Some points, each followed by its number:
[ -25  -40   27   -9   34 -112   -1   28    2  -28  -55  -12   56   -3   33    0   -7   40    0   42  -47  -83   66   64  -40  -27] 0
[ -2  -9   3   0 -30  23   1 -26   1  17  22  20  23 -19  18 -25  32  22   4 -10  -4 -18 -38   9   6 -11] 1
[ 22  -8  -7  -4  34 -45 -39  10 -16 -41 -31 -58  62  33  24 -58   8  24  14  -9  42 -75   9  42  14 -45] 2
[-46  21  27 -30 -23  77  29  13  20  25   9  57 -54 -24 -36  97 -20  16 -37  21 -39 103   4 -34   6  60] 3
[-33  30   7 -54 -12  29   5  40  25  -3 -13  24  -2 -41 -33  38   4  43 -23   8 -29  66  -7   0  13  27] 4
[ -6  20 -10 -42  17   3 -26  39   1 -29 -20 -21  33   0 -22  -9  -3  41 -15   0  16  -9 -19  22  17  -3] 5
[-52  18  23 -46  -7  88  30  16   5  22  32  42 -69   9 -70 114 -45  -9 -36  17  -2  84 -17 -33   7  79] 6
[ 16  -7 -24  -8  36 -58 -14  16 -23 -28   0 -67  25  58 -34 -34 -33 -28  21 -11  10 -83  -9  30 -10 -13] 7
[ -25  -30   22  -13   33 -110   -3   34    9  -21  -54  -11   57   -7   18   -5   -6   40   -5   40  -48  -61   58   63  -30  -27] 8
[-11  37  -6 -35 -12  43   2  29  16  13   7  55 -20 -44 -18  30  -1  30 -49   4   2  54 -34 -22  20  24] 9
[ 10 -33  13  21 -42 -19 -19 -48  -3 -18  -7 -33  72 -12  65 -93  75  23  66 -21   0 -50 -11  47  -6 -56] 10
[ -6 -31  15  19  -2 -46   6 -15  -6  -2  -2 -11  19  10  23 -13   7   0  16  10 -24 -60  20  32 -21 -19] 11
[-19  -6  22 -23  12  42  -1   7  -4   2   1  16 -19  26 -20  59 -34  11 -20  12  -1  27  12  -5   9  29] 12
[  6  17 -15   5 -25  10   9  -2  10  14  16  17 -11 -33  -6 -18  15 -17   2 -13 -10  21 -36 -18   1  -1] 13
[ 32  33 -33 -20  10 -29 -38  31  14 -56 -49 -64  64 -14  11 -95  36  27  37 -29  53  -5 -11  24  24 -46] 14
[-64   1  37 -47  14  11  27  45  24  16 -22  54 -37 -29 -31 115 -39  44 -47  49 -63  66  49 -10  -9  51] 15
[-45   5  20 -42 -13  72  19  10   8  12  18  29 -36   4 -51  79 -26   8 -17   5 -39  64  -9 -15   7  54] 16
[ 10 -16  -3   5 -27 -30   5 -15  12 -22 -20 -68  45   1   9 -72  43 -16  85 -21 -13   1   7  29 -14 -35] 17
[ -19  -35   23  -11   29 -112   -1   29   12  -32  -66  -36   63   -2   29  -13    3   37   19   25  -50  -62   70   66  -31  -36] 18
[ 48  -3 -22  92  -6   7  -3 -49 -24  55  52  73 -50 -12  64  -9  -2 -45 -52  -5  59 -40 -21 -55   5  -4] 19
[-10 -28   8  -6  -6 -19 -11 -14 -20  -9  23  -5  29  26  -1 -20   4  12   1  -1 -21 -85 -28  36   0 -16] 20
[-25 -39  16   2  20 -96  20  17  -3 -11 -14 -28  16  24 -11  11 -28 -20  17  25 -69 -69  35  41 -43   1] 21
[ 14  -3   1  67  -2 -27  30 -13   3  59  25  97 -72 -43  35  49 -21 -37 -64  31  -2  16  28 -56 -22  16] 22
[-63 -11  49 -48   5  25  25  23  16  20 -20  63 -29 -22 -11 111 -31  50 -50  54 -56  62  46   8  -8  49] 23
[-50   5  36 -69  33  46 -18  40  12 -19 -49   1  15  17 -18  70 -21  73 -26  27   1  58  49  17  18  26] 24
[-27   1  20 -17  20  26   3  18  -6  10 -13  35 -27  10 -15  71 -36  19 -43  26   5  27  24 -14   6  32] 25
[ 57 -11 -12 127 -30 -13  16 -78  -7  71  36  87 -59 -46 105 -25  29 -51 -31   3  44  -1  21 -72 -15 -28] 26
[  4  -2 -18 -12  13 -13  -9  -6 -17 -19  16 -48  16  46 -34 -23 -18 -27  21 -16 -10 -42 -33  27  -1   3] 27
[ 38  39 -32  16  41 -12 -31  30  -7   4 -26  36 -16 -25  35  -6 -14  15 -65   5  82   9  29 -37  27 -15] 28
[ -9  19  -7  -5 -20  -7   8  18  20   2  -3  28   5 -52  -7  -1  21  26 -15   4 -28  19 -27  -1   1   3] 29
[ 33 -12  -7  33 -43  39 -12 -67  -9  -3  16 -43  33   9  39 -80  68 -17  73 -47  49  -5 -25   0  11 -43] 30
[-26 -33  18  14 -32 -36  42 -14   7  28  34  33 -15 -16  -8  28  -6 -23   3  18 -83 -28  -1   9 -36  15] 31
[  3  -2  -9  -6  52 -69 -11  30 -11 -13 -16  -3   9  24 -14  23 -46   5 -26  25  -1 -59  23  17 -11   2] 32
[-22 -20  22 -10  -7  24   6 -10  -6   4  15  -7   1  23 -14  18  -8   2   6   6 -24 -12  -2  15  -9  11] 33
[-29 -32  28 -31  25  -6 -15   8 -10 -19 -16 -14  37  36   0  27 -13  43  -9  16 -13 -47  19  49  -4  -4] 34
[-23   3  11 -24  22  24   0  20   2   2 -10  19 -17   9 -16  57 -33  21 -34  17   5  33  19  -6  10  26] 35
[  4 -57  25  51 -10 -34  13 -59 -27  22  32   5   6  33  43  -9  14 -26  13   6 -17 -77  14  17 -29 -18] 36
[ -1  -4  -1 -12 -35   5  -9 -19   5 -22   2 -40  62  -9  12 -75  59  19  52 -24  -2 -28 -37  40   7 -34] 37
[ 13   9   6   8  -9 -15   5  -1   6  11  12  22  -8 -25   1 -13   6  -9  -5  -2 -11  -5 -16 -10  -3  -3] 38
[ -36  -40   28    7   39   -5   35    3  -31   33   49   52  -80   73  -57  127 -105  -53  -52   43  -64  -33   27  -25  -37   70] 39
[ 29  20 -39 -19  37 -72 -41  36  -6 -57 -37 -89  65  28 -14 -83  -3   4  32 -22  33 -70 -13  51   7 -43] 40
[-24   5  15 -23   7 -34  17  37  17 -10 -24   0  -3 -22 -26  32 -12   8   2  22 -51  24  30   5 -14  18] 41
[ 18 -25   5  26 -14  18 -26 -44 -28   5  23  -3  21  35  41 -29  24  -2   8 -14  38 -64 -12  14   3 -28] 42
[-49   7  25 -41 -19 104  28   5   6  26  37  44 -69   9 -67 110 -41  -6 -32   9 -47  92 -17 -37  10  77] 43
[-57  -6  38 -41  -2  19  25  30  24  15 -23  53 -25 -32 -22  97 -23  39 -31  36 -63  69  47  -5 -18  45] 44
[-37 -13  30 -13 -11  31  18  -4  14  16   7  31 -16  -7 -12  60  -7  14 -11  21 -37  41  10  -4 -10  32] 45
[ -4 -11  36   0 -62 127  -2 -96   1   9  13 -39  -3  24  23 -20  62   0  85 -40  43 104  -5 -25  24  -1] 46
[-10 -20  12  26 -24 -15  24 -19   4  25  20  21 -22  -8   1  20   1 -23   8   9 -39   1  12 -11 -26  13] 47
[-19 -28  16 -21 -21  26  22 -20  -2 -17  27 -78   9  62 -51  -1  -7 -36  85 -20 -43  -5 -10  30 -15  15] 48
[-14 -57  43  31 -30  14   4 -69 -12  17  15  23  24  11  59  -8  37  23  16   8 -11 -53   9  27 -10 -22] 49
[  1  13 -18 -18  43 -49  -2  49 -11 -15  -2 -31 -14  39 -58  33 -65 -30 -20   9 -14 -36   4   6  -7  24] 50
[ -2  -3  -5 -31 -24  -3 -12  -3  12 -32 -16 -54  61  -5   1 -66  46  28  57 -18   0 -12 -27  45   8 -31] 51
[ 34 -15  -5  40  -5 -17 -14 -48 -11 -12 -10 -51  27  20  44 -74  35 -27  56 -29  45 -21  17   8  -3 -46] 52
[-16 -26  18 -14  29 -53   0  15 -18 -17  -9 -31  15  50 -27  17 -36  -8   0  16 -30 -70  19  41 -18   2] 53
[-69  19  43 -69  -3  88   4  35  23  14  -8  77 -21 -28 -37 116 -19  75 -63  42 -38  91  10  -5  22  63] 54
[  2  -7  22   7 -38 127 -14 -72 -24  22  56  13 -28  45   8  13  21   3   8 -32  60  52 -47 -35  40  18] 55
[ 26  -3  -5  34 -17  20  -8 -38   1  14  13  13   2 -12  47 -44  34  -5  10 -14  43   2 -14 -14   8 -24] 56
[  0 -30  -3  17  33 -75   4   6 -21   0   9 -12   3  41  -8  13 -41 -27 -11  19 -27 -93  19  30 -26  -3] 57
[-28  -5  17 -31  18 -30   3  37  12 -14 -35  -5  14  -3 -12  33 -11  29  -3  22 -30   9  37  25  -2   6] 58
[  2 -57  25  79 -12 -61  31 -55 -13  40  20  34 -22  10  59  14  -4 -41   4  26 -32 -53  51  -1 -47 -10] 59
[-48  25   9 -60  26  38  11  55  11   3  -1  41 -39  -2 -65 100 -51  26 -62  28 -34  52  -3 -13  12  63] 60
[  -1   38  -31  -73   27  -37  -17   71   21  -70  -62 -103   51   10  -67  -38    0   11   54  -11   -5   24   -1   39    9  -11] 61
[-10  19  -8 -11  11 -30  16  40  17  -1 -18  11 -13 -29 -24  22 -18  -3  -9  16 -30  28  16  -9 -10  27] 62
[ -1 -20  13  28  50 -15   9  -5 -23  24   3  20 -45  48   0  75 -66 -31 -41  20   9 -19  55 -18 -14  26] 63
[-23  19  12 -49  29  40 -21  33   4 -15 -30   2   2  10 -20  48 -21  46 -37  13  23  41  18  -3  25  18] 64
[ -7 -14  11   7 -24  12   4 -26  -6  10  22  35  11 -14  24  -7  22  23 -15   5  -8 -31 -15  12   1 -10] 65
[ -9  -2 -11 -56  42  -2 -33  25 -31 -43  10 -67  44  78 -55  -9 -40  13   1 -12  11 -91 -52  55  15   4] 66
[  2  16   9  -8  15  48  -2   5  10   3 -20   4 -31   1  -2  36 -14   1  -8   3  28  70  31 -31  10  17] 67
[ 49  18 -32  44 -28 -23 -12 -24  18   6  -5   2  18 -50  60 -92  60 -10  28 -27  46  12 -13 -29   7 -48] 68
[ -2  28  -9 -19 -27  48  17  15  19  18  17  25 -45 -32 -36  33  -3 -13 -10  -5 -14  84 -22 -41   6  37] 69
[ -3 -19   1  -9  20 -12 -15  -1 -24 -14  11 -37  13  58 -27  -4 -24 -15   8  -7  -4 -68 -14  28   1   2] 70
[ -8 -18   7  13 -17  -2  25 -20  -1  21  23  12 -23   5  -6  16  -3 -25  16   3 -32   0   0  -5 -20  14] 71
[-17  30  -9 -25  -8  23  20  32  16  12  13  21 -44 -21 -54  47 -22 -18  -9  -2 -32  75 -18 -32   0  42] 72
[-12  20 -11 -54  13  39 -22  26  -7 -21  14 -12  17  13 -38   8  -8  32 -19  -6  14 -10 -46  14  31  14] 73
[-14  24 -22 -47 -12  31   9  25   0 -13  29 -35 -11  15 -81   3 -14 -19  28 -22 -28  13 -64   8  10  33] 74
[ -1 -42  24  12 -43 -14 -10 -47   4 -12 -13 -27  75 -14  59 -77  74  37  57 -10  -9 -51   3  52  -7 -57] 75
[ -6  10  -3 -33  11 -23 -14  36  14 -38 -38 -34  46  -8  -7 -23  14  30  17  -4  -6  -6   8  30   8 -17] 76
[ 11  -1  15  14 -38  93 -12 -55   4  12   2   9   5  -8  44 -27  52  18  27 -24  51  63  -4 -24  24 -11] 77
[ 29  25 -41 -28  35 -78 -37  46  -4 -63 -40 -87  73  27 -14 -87   3  10  36 -21  29 -76 -19  48  10 -43] 78
[-35  18  22 -33  16  13  23  43  30   2 -46  22 -33 -32 -18  75 -29  25 -18  34 -24  94  71 -22  -5  32] 79
[-34  14  19 -22 -10  44  29  16  25  17 -11  31 -43 -26 -31  70 -17   3  -6  14 -34 101  25 -30  -5  45] 80
[ 19  29 -25  18   0   5   4   7   1  20  22  48 -35 -30   0  14  -9 -18 -38  -1  15  16 -21 -43   9  11] 81
[ 33  10  -7  37 -69 127  -4 -88  -8  28  56  -6 -29  13  24 -44  53 -34  57 -62  77  81 -55 -55  35  -2] 82
[-31  18   7 -38   2   8  14  41  18   7   1  61 -20 -45 -28  61 -15  38 -58  22 -41  28 -11   3   3  31] 83
[ 36  -6 -15  59  30 -33  -9 -19 -18   9 -10  -5 -19  20  45 -19 -15 -37  -4   1  51 -24  35 -23  -6 -23] 84
[  59   40  -46   26  -42   -1  -21  -14   10   -7   12  -24   26  -55   33 -127   67   -9   42  -48   51    3  -61  -19   26  -48] 85
[ 31  24 -42 -31  43 -82 -47  53  -6 -66 -55 -97  80  23  -9 -93   5  20  30 -22  43 -80  -9  51  13 -50] 86
[ 37   3 -22  34 -30 -11  -3 -27   8   1  -1 -15  24 -35  42 -83  55  -9  36 -26  29  -3 -14  -5   5 -45] 87
[ 57  -5 -30 105  15 -64   2 -34 -17  49  27  62 -52 -25  60 -16 -14 -60 -44   9  32 -45  17 -48 -21 -18] 88
[ 31  -7   5  72 -46  81  16 -81  -9  54  57  49 -63  -8  41  -2  27 -49   7 -23  39  48 -22 -64   3   2] 89
[ 23  37 -21  -7 -27 111 -16 -23   5  -2  18 -21 -24   5 -13 -24  25 -14  24 -44  61  87 -43 -40  41   8] 90
[  9 -23  -6  37  32 -47  17  -3 -18  11  10 -23 -42  53 -16  37 -59 -70   8  13 -13 -28  44 -15 -37  16] 91
[ 26  25 -18  -5 -22  56 -27 -17   3 -12   0 -22  23 -13  19 -58  44  13  27 -36  63  30 -38  -6  36 -20] 92
[   8   43  -37  -62   22  -25  -22   60   18  -66  -51 -103   50    3  -56  -66   11    8   54  -26   16   22  -21   28   17  -16] 93
[ 12 -20   1  16 -24 -13  10 -37   7 -11  -3 -59  24  16  11 -56  30 -30  77 -20  -9  -1   9  17 -14 -21] 94
[  1 -13 -14  -9  14 -11  -6  -1 -23 -16  23 -44  10  51 -33 -17 -26 -25  17 -12  -2 -62 -30  22  -2   3] 95
[-27  28  -3 -39 -13  38  25  32  23  10   9  26 -35 -30 -51  52 -23   2 -16   7 -35  78 -16 -22   2  42] 96
[ -1 -26  15   4 -32  -7  -8 -35   3 -13 -11 -31  65 -10  42 -68  61  27  50 -14  -1 -41  -7  44  -3 -47] 97
[  0  10 -13 -23 -40  13   4  -2  10  -2  27  -8  27 -27 -19 -44  36   7  21 -23 -17  -2 -68  12  11  -9] 98
[-45  17  20 -43   2  52  34  31  25  17  -3  38 -61 -13 -57 108 -39   1 -30  23 -44 103  26 -35  -1  69] 99
[  1  -1  -1 -22 -22   6 -12  -5   8 -21  -3 -34  49 -13  -3 -57  41  26  44 -20  -3 -11 -29  33  13 -27] 100
[-13  32  -8 -21   9 -30   6  55  29   3 -25  47 -19 -64 -16  31 -13  22 -41  22 -30  43   9 -15  -4  19] 101
[  5 -51  23  24 -48 -10  -7 -58  -3 -12   0 -27  76  -7  65 -90  80  25  67 -18   1 -57 -11  40  -6 -62] 102
[ 16 -22  11  40   2  32   1 -47 -27  15  19  -9 -24  46  26   7  -7 -37  13  -4  36  -7  18 -16  -3  -2] 103
[ 15  -2   5  72  -8 -24  25 -18   1  63  28 113 -62 -56  52  42  -8 -19 -72  30  -6   5  16 -55 -20  11] 104
[-35   9  22 -37  21  46   6  26  -1  10   5  36 -40  14 -38  97 -52  20 -54  23 -12  40  18 -17   9  50] 105
[ -27  -31   22  -17   35 -116   -2   40    9  -21  -53  -15   58   -9   20    1   -9   36   -6   40  -49  -71   65   62  -33  -25] 106
[-12  17   9 -17  15  39  -4  15  10   2 -22  13 -19  -6  -2  37  -9  20 -19   5  25  63  24 -23  15  18] 107
[  9   8  -9  -4   9  69 -12 -19 -15  -8  18 -44 -20  62 -26   3 -19 -36  22 -27  51  29 -16 -20  19  16] 108
[  1 -14 -14  -4 -16  19  -1 -28 -36  -3  73 -37   0  58 -52 -21 -11 -44  20 -28 -17 -76 -83  18   1   9] 109
[ -7   2  -4  -6  18 -46  -2  27  -5  -9  -3   2   2   7 -16  13 -26  -2 -20  12 -22 -38  -1  13  -8   2] 110
[-13  15   0 -20 -18 -12   8  23  28  -9 -22  15   8 -51  -8  -7  21  16  14   3 -32  49   7  -2  -5   3] 111
[ 27  33 -22  41   6  15  -9   1   0  40  19  94 -47 -55  38  17  -6   1 -84   7  46  15 -20 -56  20   2] 112
[ 48  10 -33  54  58  -6  -8  -3 -35  15  36   2 -72  59 -13  33 -87 -79 -45  -2  61 -36   4 -53   5  18] 113
[ -6 -61  30  44 -37  38  12 -86 -39  31  80  19  -5  44  22  -3   9 -27   5 -10 -18 -78 -36  12 -11   1] 114
[-25 -26  28  -9 -31  27  16 -30  12  -5 -22 -33  21   3   6  -5  32   8  58  -1 -26  39  28  20  -3  -4] 115
[-12  39  -7 -35 -16  41  16  33  21   4   3  26 -23 -41 -37  19   2   9 -16   0 -14  71 -28 -28  18  24] 116
[  4   2  -3  14 -18  11   1 -11  -8  31  30  49 -14 -28  10   5   5   6 -36  -1   0 -24 -35 -15   7   3] 117
[  3 -41  20  43 -21  30  -7 -63 -29  31  49  37   0  21  53 -11  28  -2 -21   0  14 -63 -25   7   6 -15] 118
[-31  44  -6 -49 -10   4   4  59  31  -4 -22  46  -3 -71 -29  28   7  47 -36  10 -35  67 -12  -8  14  21] 119
[ 44  10 -21  52  -3 -28  -8 -18   1   6 -13  -5  -1 -25  47 -57  28 -23  20 -15  46   8  12 -22  -7 -38] 120
[-32 -60  48  16  10 -34   9 -30 -17  14  -5  16  15  29  35  37  -1  21 -11  36 -36 -60  48  41 -28  -6] 121
[  13   49  -34  -63   14    1  -27   54   20  -72  -52 -114   53   18  -54  -74   11    8   71  -37   26   40  -16   24   26  -20] 122
[-35   9  17 -23   2  52  26  13  16  23  11  34 -61  -5 -45  94 -37 -10 -26  21 -32  91  18 -36   1  61] 123
[ 31   6 -21 -13  27   4 -48   2 -25 -44 -15 -74  48  54   9 -74   6   9  27 -31  73 -54 -13  32  25 -39] 124
[  7  45 -40 -46   7  12 -23  42  -2 -27  13 -21  13 -10 -55 -25  -5  11 -17 -21  13 -12 -74   7  24   5] 125
[ -5   3   4  -2  44 -19  -5  25 -13   8  -6  32 -26  16  -6  60 -53   1 -63  25  11 -17  27 -14  -2  24] 126
[ -7  -4  -1 -14   2  10  -4  -2  -8 -13   8 -33   4  32 -21  -2 -11 -16  27 -12   2 -14 -20  14  -1   6] 127
[  2 -13  10  63  -6  -8  37 -29  -2  64  34 112 -76 -37  43  65 -19 -29 -71  30 -16  15  20 -57 -18  24] 128
[-11  35 -13 -44  30 -41   2  72  34 -31 -66 -23   9 -33 -30  14 -13  19   4  16 -20  59  40   3  -6   7] 129
New points follow, each followed by the numbers of its two nearest points above, looking only along the 7 directions in which the numbered points spread most, nearest first.
[  0 -31   7  37  23 -41  21 -15 -14  13  14 -10 -37  50 -10  34 -43 -61   5  13 -22 -33  39  -6 -30  14] : 91 63
[ 38   4 -19  35 -28   2 -12 -31   5   2  -1 -12  23 -33  43 -80  56  -8  37 -28  39   3 -19 -10   5 -46] : 87 68
[ 15  37 -12 -12 -35 115 -13 -22  -1   6  37   7 -16  -6 -21 -20  26  -1   8 -41  50  63 -74 -37  42  14] : 90 55
[-16 -26  28  -6 -50  36  18 -45  16  -3  -5 -36  29  -3  15 -25  51   7  74 -13 -28  37   9  18  -8 -11] : 115 94
[ 14  -6 -18  -4  24 -50 -14  11 -22 -35  -3 -81  32  60 -26 -47 -21 -29  32 -16   5 -77 -13  36  -5 -17] : 7 27
[-15 -44  36  45  41 -34  19 -26 -29  25   3  10 -37  64  20  69 -58 -38 -18  37 -16 -46  75  -4 -37  12] : 63 91
[ -2  13 -16 -20  54 -48  -3  49 -14 -19 -11 -29 -14  42 -55  42 -66 -26 -31  15 -11 -32  13   6  -8  25] : 50 32
[ -5 -33  24   5   2 -26 -10 -17  -6  -5 -19   2  41   8  41 -14  19  43   4  15  -3 -50  28  35  -9 -27] : 11 34
[ -1 -27   8  39  46 -34   7  -5 -30  27  24  38 -41  39  11  61 -62 -31 -58  30  -2 -59  32 -10 -20  17] : 63 126
[-18  20  -1 -33 -21  -8  13  33  40  -7 -32   5   9 -48 -26   4  18  17  18   6 -35  61   8   0  -3  11] : 111 29
[ 47  26 -33  47 -32 -16   2 -16  22   6 -14   8   5 -70  55 -87  58 -15  27 -25  40  42  -2 -36   4 -41] : 68 87
[ 44  -9 -16  54  33 -54 -15 -12 -13   9 -21 -11  -6  15  55 -32 -13 -24   3   4  49 -33  44 -14  -6 -27] : 84 120
[  0 -23   7  36  60 -18   2  -3 -34  34  29  61 -65  55   2  96 -87 -24 -88  39  12 -62  35 -26 -11  32] : 63 126
[  8  18 -26 -20  53 -50  -9  43 -19 -18  -3 -28  -4  32 -48  14 -53 -21 -15   6   3 -42  -3  10  -4  14] : 50 32
[ 42 -13 -11  53  30 -48 -12 -14 -13   6 -16 -10  -3  20  54 -31  -4 -31   2  -1  51 -34  42 -11 -10 -34] : 84 120
[ -2   5  -8 -36  15 -79 -16  45  28 -46 -72 -60  73 -28   6 -64  28  41  42   2 -15 -21  33  53  -6 -45] : 76 18
[ 48  17 -21  46   7 -43 -11  -6  19   2 -39  -8  -1 -33  62 -53  24 -14  16 -10  57  31  43 -31  -2 -41] : 120 68
[-66  17  47 -78 -20  96  11  29  28  13 -12  73 -16 -50 -31 101   2  81 -51  31 -41 113   3 -10  24  52] : 54 3
[ 39  15 -31  53  -6 -52   6  -5   8  17   1  15 -17 -38  33 -45  19 -35   0  -7  16  -8   3 -29  -6 -30] : 120 38
[-18   2  -2 -34 -13  26  -4   4 -15  -9  36  -4  17  17 -41   3  -5  16  -9 -11 -20 -42 -63  23  15   9] : 73 127
[ 14 -11 -11   9  37 -57 -11  10 -13 -20 -17 -54  12  47  -6 -19 -26 -26  17   1  13 -48  24  18 -10 -14] : 7 70
[ -5 -30   7  10  19 -55   4  -3 -24   2  15  -2   0  33  -1  16 -28 -17 -17  18 -26 -85  11  24 -25   0] : 57 53
[  6  11  -9 -19 -39  17  -5  -4   8 -11  17 -12  32 -22  -8 -48  39  16  26 -25 -10  -1 -56  17  13 -11] : 98 100
[-12  15 -17 -53  10 -53 -13  49  18 -48 -33 -45  61 -13 -33 -49  11  32  23  -1 -31 -38 -19  51   3 -18] : 76 5
[-17  34  -5 -33 -22  34  19  29  27  16   2  26 -21 -47 -39  30   4  12 -11  -6 -27  72 -27 -23   3  30] : 116 96
[ -5   3 -15 -16  51 -65  -3  47 -12 -21 -12 -33  -7  39 -46  27 -57 -26 -17  13 -15 -46  19  18 -15  11] : 50 32
[   3   -2  -11  -48   49  -10  -40   23  -37  -56    4  -85   48   87  -45  -24  -34   12    9  -18   33 -104  -37   59   20  -12] : 66 7
[ -5   0 -21 -14  48 -51   4  39 -24 -14   9 -29 -18  55 -51  33 -70 -36 -22  13 -21 -56   8  14 -11  26] : 50 32
[  1  11 -20  -8  53 -57   0  41 -12 -12  -8 -28 -22  36 -46  32 -64 -35 -20  11 -20 -34  15   2 -13  22] : 50 32
[ -5  -6 -13 -48  39 -17 -35  27 -30 -57  -5 -81  64  77 -41 -26 -30  17   8 -16  17 -95 -33  62  16 -15] : 66 7
[-14 -23  22   9 -27   9   3 -27  -1  20  23  37  13 -12  28  -4  25  20 -12   9 -23 -33 -22  15  -4  -8] : 65 1
[ -3 -26  21  29  45  -2   1  -8 -20  11  -6  10 -38  53  12  65 -52 -20 -31  26  19  -7  65 -17 -15  19] : 63 126
[ 59  19 -28  53 -37  15 -11 -37  21   9 -19  -7  13 -56  73 -99  77 -14  51 -35  74  59   2 -36  15 -53] : 68 87
[ 38  16 -26  -6  29   6 -48  -1 -34 -40   2 -73  44  56  -4 -72   1  -3  21 -35  77 -70 -42  24  31 -34] : 124 2
[-23  -5  19 -13  46 -32   0  32 -21  23  10  60 -37  15 -14  97 -70  13 -93  47 -28 -49  18   2 -13  37] : 126 63
[ 15  18 -14  32  14  -2   8  -1  -5  36  21  57 -57 -19  12  32 -25 -28 -58  19  21  18   2 -47   1  16] : 81 112
[  8 -38  14  59   5 -83  21 -26  -5  23  -7  15  -4 -15  49  -4  -2 -30   5  26 -24 -48  57  11 -39 -21] : 59 11
[  56   46  -53   25  -42    7  -14   -8   17   -1   18   -6   19  -63   23 -115   63  -18   29  -43   42   16  -69  -28   24  -44] : 85 68
[ 29  46 -36  14   4   8 -22  23   1  17  12  79 -16 -60  31 -19  11  30 -82   4  48  -3 -51 -38  31 -12] : 112 81
[-18  35 -13 -57  17  31 -10  42  -7 -16  11  -3  -2   6 -56  26 -26  23 -30  -3  -3   4 -47  10  24  31] : 73 125
[-20  23  -8 -28 -15  -2  26  34  39  -6 -27   9  -9 -45 -28  17  10  12  15   5 -45  72  14  -5  -8  15] : 111 62
[ 49  19 -28  50 -35   3  -4 -33  15  15  -7   9  10 -57  59 -87  64 -11  30 -23  48  34  -7 -26  17 -45] : 68 87
[-16  14  -5 -22   8 -27  13  35  17   1  -6  14 -14 -27 -29  30 -17   3 -13  14 -38  20   4  -1  -8  19] : 62 41
[  4 -50  11  33   4 -99  -3 -20  -8 -16 -22 -47  47  26  37 -53  14 -14  47  11 -24 -93  39  50 -36 -44] : 11 18
[ 14  25 -12  -6 -28  92 -12 -25  -2   8  37  -3 -14   5  -9 -19  26  -5  15 -36  43  46 -59 -27  34   7] : 90 55
[ 15  17  -2  14 -24  50  -1 -23  14  12  -3  12 -12 -31  29 -20  35   3  14 -14  36  66  -4 -37  19  -8] : 77 56
[-26 -19  25 -23 -35  30  21 -18  23  -1 -20 -30   9  -8  -1   3  22   2  63  -4 -26  73  31  11 -10   6] : 115 111
[ -2  12   1 -18 -24  83  -7 -18  -4   5  30   4  -8   4 -13  -3  14   1   5 -22  25  45 -39 -20  26  16] : 90 13
[-10 -27   8  14  27 -73   1  11 -18   2   4  -5   1  31 -11  21 -37 -17 -15  30 -42 -82  18  30 -26   0] : 57 53
[  45   31  -49   -3    7  -42  -35   21   11  -45  -39  -69   61  -16   14 -116   45    5   46  -36   57  -15  -16   23   23  -55] : 14 40
[ 46  -4 -18  57  38 -54 -12  -6 -12   2 -23 -10 -13  23  42 -22 -20 -36  -8   4  54 -25  51 -18  -9 -23] : 84 120
[ 38 -12 -16  64  30 -59  -8 -12 -12   3 -25  -5   2   9  58 -36  -6 -22  -6   8  47 -40  49 -10 -10 -37] : 84 120
[  8 -10  23  40 -54 100   3 -75   1  32  24  43 -21 -18  55 -11  49   7  13 -19  39  59 -12 -31  17  -5] : 77 89
[-17   7  -8 -38  28 -52   8  55   9 -26 -21 -36   2  19 -64  28 -44  -8  -1  17 -46 -15  11  25 -16  21] : 50 110
[  5  28  -9 -23 -26 107 -13 -16  -5   5  31  13 -21  -2 -26   5  14   2  -5 -28  35  58 -62 -30  39  26] : 90 55
[-10  -8   0 -48  48 -23 -36  33 -33 -49  -3 -76  45  72 -52  -5 -37  11   6  -4   9 -92 -19  57  10  -2] : 66 7
[  52   39  -53   28  -29   -7  -13   -5   10    1   10   -4   17  -58   26 -103   54  -16   20  -44   42   11  -57  -23   17  -39] : 85 68
[ 28  34 -34 -21   9 -29 -34  35  16 -48 -47 -62  57 -21  12 -85  40  26  44 -27  44  -2 -10  25  22 -46] : 14 51
[  59   33  -48   35  -31   -6  -17  -16    3   -5   14  -22   23  -35   31 -114   61  -21   31  -48   58   -8  -56  -17   19  -47] : 85 68
[-25 -52  47   3 -33  31  -2 -55 -12   9  19  19  34  16  38  -2  37  33  13   6 -21 -37  -1  33  -3 -12] : 49 65
